In the data rows, 128 means zero.
Some points, one per row:
[144 165 106 154 156 110 112 175]
[154 144 140 139 145 144 125 111]
[116  88 120 114  80 111 141 106]
[ 92  80 173 116 109 162 141  86]
[149 147 105 125 112  95 130 121]
[120 145 101 145 150 122 130 174]
[123 136  87 150 147 111 129 174]
[169 157 146 138 156 136 112 127]
[ 92  85 100 127  99 125 135 143]
[ 58  83 120 127 103 133 164 143]
[142 143 149 146 154 136 123 117]
[142 152  94 149 166 134 134 186]
[114 139  90 137 151 127 131 169]
[157 149 131 127 153 144 106 101]
[122  78 138  84  83 145 146 110]
[149 152  98 121 116  98 146 130]
[136 155 104 159 153 121 129 173]
[ 72  79 112 144 111 119 118 125]
[141 144 137 105 126 137 148 125]
[124 146  96 155 150 115 124 165]
[153 147 105 123 120 100 107 109]
[153 157 145 125 145 139 107 102]
[ 62  78 113 123 118 129 151 153]
Here are 17 more points, each followed by its number:
[154 154 107 127 117  91 116 113] 0
[162 153 147 144 161 148 107 106] 1
[ 83  89 120 111  79 103 158 177] 2
[158 150 155 135 144 138  96 103] 3
[148 151 137 115 143 143 102  94] 4
[149 147 103 122 116  88 120 123] 5
[ 95  73 121 117  77 115 151 101] 6
[152 146 144 136 156 132 102 113] 7
[ 65 106 193 121 109 150 180 176] 8
[156 161 150 130 139 122 110 116] 9
[ 88  94 123 135 111 119 157 171] 10
[ 62  68 128 138  96 106 149 164] 11
[ 63  76 163 104  95 155 181 173] 12
[150 137 138 136 144 130  92  95] 13
[138 141 147 143 171 162 120 105] 14
[136 155 123 113 100 112 156 128] 15
[144 149 147 109 130 146 166 143] 16
Which three of these numbered points are nearest to each point below, looking only along the 3 directions in which the first points spread most? Their numbers follow each, nearest first.
[176 164 104 125 133 110 136 145] > 0 5 15
[180 157 128 117 141 132 110 127] > 9 7 13
[153 150 163 113 119 132 151 151] > 16 13 7
[ 80  79 103 107  83 118 152 154] > 2 11 10
[109  87 117 114  73 115 140  84] > 6 15 2
[172 174 144 133 172 162 120 111] > 1 3 7
[132 136 140 111 132 134  95  92] > 4 13 16
[140 142 140 127 151 149 108  94] > 13 4 3
[108  98 158 111 104 148 145  87] > 6 16 8
